Rotation paths and how fast each direction turns (degrees each step)
Each turn is a multiple of 5 degrees from 10 to 175, or 0.
Each row of a path follows its step; steps can be skipped.

step 0: [32.3,-15.9,-5.6,-25.5,-22.8,-4.7,-42.7,-2.8,13.1,-8.5,-18.5,-4.0,-4.9,5.3,-6.5,-1.3,-9.4,-44.9,-0.8,30.3,-21.4,8.5,-44.0,2.8,-65.9,-3.6,-3.8,-22.6,13.5,65.1,0.7,-12.1,13.3,20.5,-15.3,-49.9,23.8,-3.1,-27.1,25.9,-24.0,34.9]
step 1: [12.4,-8.5,11.8,-30.3,-6.6,-10.9,-15.9,25.7,9.6,-11.6,-39.6,46.7,36.5,-10.0,-11.3,13.0,11.0,-37.8,57.2,30.3,-25.6,17.8,-3.5,-19.7,18.0,1.7,-6.1,-29.8,0.1,38.3,16.1,17.2,-18.6,-38.8,43.8,1.1,32.3,-0.1,2.0,-3.7,29.8,56.4]
step 2: [-22.4,3.1,-31.2,-7.8,6.5,-2.4,-8.3,17.4,-10.8,-7.7,-11.0,28.5,26.9,33.0,-2.1,0.3,-28.9,-62.9,-17.0,13.9,-12.8,-13.9,29.4,-22.7,-26.1,29.4,12.0,0.5,4.4,3.7,-1.6,18.5,40.8,14.1,41.0,-35.4,8.2,-16.4,-54.9,54.2,17.2,44.1]
step 3: [-12.7,35.5,0.8,-6.9,7.9,-22.7,-5.4,24.9,7.1,-20.4,-37.7,-10.9,57.6,7.9,-35.4,16.4,18.4,42.2,16.2,33.7,-26.6,-27.9,25.8,-65.4,4.7,51.9,-3.7,-4.8,-21.2,12.6,-20.9,11.8,-9.1,-7.9,-6.4,-18.0,4.3,-35.9,-11.5,6.5,25.1,32.9]
step 4: [-38.4,42.4,-33.2,35.6,-34.3,-7.5,5.9,11.5,10.0,-44.3,-4.7,-19.6,27.2,-3.7,2.7,-12.4,19.1,-19.9,-44.3,26.3,13.7,-1.4,-11.1,-30.5,-16.5,6.6,-29.6,-11.7,-7.0,49.4,0.8,-4.5,39.2,-34.5,-0.3,-8.2,-23.5,-15.5,-8.3,63.2,18.5,-7.1]
step 5: [51.6,39.2,6.0,-13.5,-15.1,-25.7,-2.8,-6.5,-10.3,-12.9,10.3,-36.3,59.1,-14.2,32.0,16.8,-11.5,28.0,-16.7,-1.8,12.8,6.2,-17.6,-29.4,16.9,45.4,-1.2,-33.0,-40.9,24.9,12.2,-19.7,-20.8,-38.9,1.3,-22.0,-14.8,33.0,8.5,30.7,11.8,40.2]
step 6: [-7.5,29.8,27.3,6.0,1.1,-34.8,-11.6,-22.7,13.2,-17.1,-36.3,-5.5,6.4,-12.2,64.0,10.3,-19.3,-8.9,-27.5,22.9,-50.0,15.3,-5.3,46.1,-30.2,3.0,-13.7,16.2,5.2,39.5,-5.8,14.5,-3.5,-19.3,12.7,-20.0,-22.5,17.2,16.9,73.9,3.1,11.9]
step 7: [3.3,29.0,30.2,-24.5,-24.7,-36.2,4.5,16.9,-18.1,-53.5,-36.8,-15.9,27.2,16.4,37.9,6.8,0.5,-8.3,26.7,-53.1,-19.8,-18.6,6.3,33.8,22.0,24.9,45.6,-21.8,-4.7,7.2,9.0,30.9,11.8,-39.5,-2.3,-6.2,19.8,-1.1,22.6,4.1,-10.8,47.4]
step 8: [-26.1,-5.5,0.1,-43.6,-17.2,-5.2,14.5,-18.1,6.6,-46.3,-42.2,5.4,22.3,11.0,15.0,24.6,-23.1,-5.4,-44.1,12.3,0.5,29.3,4.6,29.2,13.6,35.8,30.0,-10.5,38.5,14.0,-47.3,16.7,36.5,25.0,38.9,-21.4,-32.6,-39.1,19.4,17.2,-14.0,1.6]
step 9: [11.8,5.2,17.3,-63.1,-46.6,1.4,-6.5,-19.5,23.1,-22.3,-51.9,-31.9,30.6,-7.5,-14.0,-2.7,31.2,1.1,5.6,-5.6,-16.6,-22.0,-33.2,-24.5,-15.9,9.3,32.2,-20.4,-37.1,16.1,-25.6,-13.0,38.7,17.7,-25.0,-21.5,25.6,-28.0,7.7,-1.4,-44.1,14.5]
step 10: [0.5,-21.7,10.8,-58.0,-29.0,9.2,-16.8,9.8,26.3,-19.9,-10.0,6.3,-3.7,-31.3,-5.6,19.2,-2.4,-21.1,7.2,26.4,14.0,3.0,-51.3,-15.6,1.3,-28.4,-18.6,-21.7,8.6,65.7,-22.4,5.5,40.1,-28.3,62.9,-22.8,-24.1,-17.6,18.2,14.4,23.4,-5.0]
Directions:
[4.6,-13.5,-12.1,0.7,13.5,-6.9,-2.3,-6.7,-10.7,-12.5,-6.5,-1.5,-16.0,-0.3,-3.5,-10.3,-8.8,-3.3,2.1,-2.2,2.1,2.6,-0.5,0.2,-6.6,0.1,-9.6,4.3,9.2,4.7,-0.3,-3.1,9.0,-0.3,3.4,-3.5,-13.0,-7.4,-1.1,18.1,-1.0,-9.3] | 175
[4.8,0.6,-18.9,-3.1,1.1,-11.9,-2.9,-7.2,1.4,3.2,-13.7,-5.7,-7.5,-7.4,7.2,-10.5,-3.6,-0.8,4.4,-13.2,2.2,-6.6,-5.3,-11.2,0.8,12.6,1.5,-4.2,-9.5,-6.8,0.5,2.6,-6.8,-9.5,-7.2,1.6,11.4,-0.2,-4.9,-14.1,-6.0,5.9] | 170
[0.3,8.9,-5.8,-3.7,-2.2,16.4,-6.9,-1.1,9.4,-3.9,0.3,-13.3,10.6,-9.5,-8.9,-14.0,0.7,-1.0,-4.7,-10.1,-0.8,-3.2,-3.5,-3.3,5.7,5.3,6.4,4.4,6.0,15.6,1.4,-9.9,-6.0,11.0,-3.3,8.3,-10.9,-8.4,-3.4,-4.1,5.7,-9.6] | 70
[-1.1,3.7,-3.4,1.5,-0.4,0.8,9.7,5.5,-6.3,0.4,-6.0,1.5,-6.0,-0.9,-8.3,5.7,-14.7,-3.8,6.8,-0.3,-11.6,0.3,5.5,15.8,8.8,14.5,7.6,0.9,0.4,1.4,1.1,2.0,-0.2,11.1,5.8,18.8,19.4,-5.6,-2.9,10.0,2.2,1.3] | 65
[-6.8,10.8,-1.6,4.1,-6.6,12.9,-0.5,2.7,2.4,-3.4,-6.8,-7.6,-5.1,-9.9,-4.5,-1.8,-12.0,14.2,8.9,11.1,13.4,7.6,4.2,-12.1,0.2,-4.6,6.0,-10.7,4.6,-9.5,4.1,11.9,9.5,5.8,-5.2,-2.5,-1.2,0.6,1.0,6.4,-13.4,0.8] | 70
[-3.5,-15.7,-2.1,-13.9,2.9,10.9,4.2,6.2,8.7,7.9,-6.1,-6.2,-4.7,2.4,-16.1,0.0,2.6,-7.4,-1.6,2.9,2.9,-4.8,18.2,-11.7,-6.4,-4.3,-4.2,-8.0,-10.2,4.0,-6.9,5.8,-0.2,-4.5,4.3,1.4,4.5,5.7,-10.4,2.8,13.5,0.1] | 40
[13.5,0.9,9.1,11.6,-5.2,7.7,13.5,5.0,3.6,-3.7,-13.9,-7.6,1.8,0.1,11.6,-4.6,2.3,4.4,-3.3,-13.1,4.1,2.0,4.4,8.4,1.9,7.5,-4.3,0.6,4.7,-4.1,-19.8,3.4,-1.3,-4.1,-5.1,-4.7,0.1,15.2,0.5,7.7,5.0,-9.7] | 35
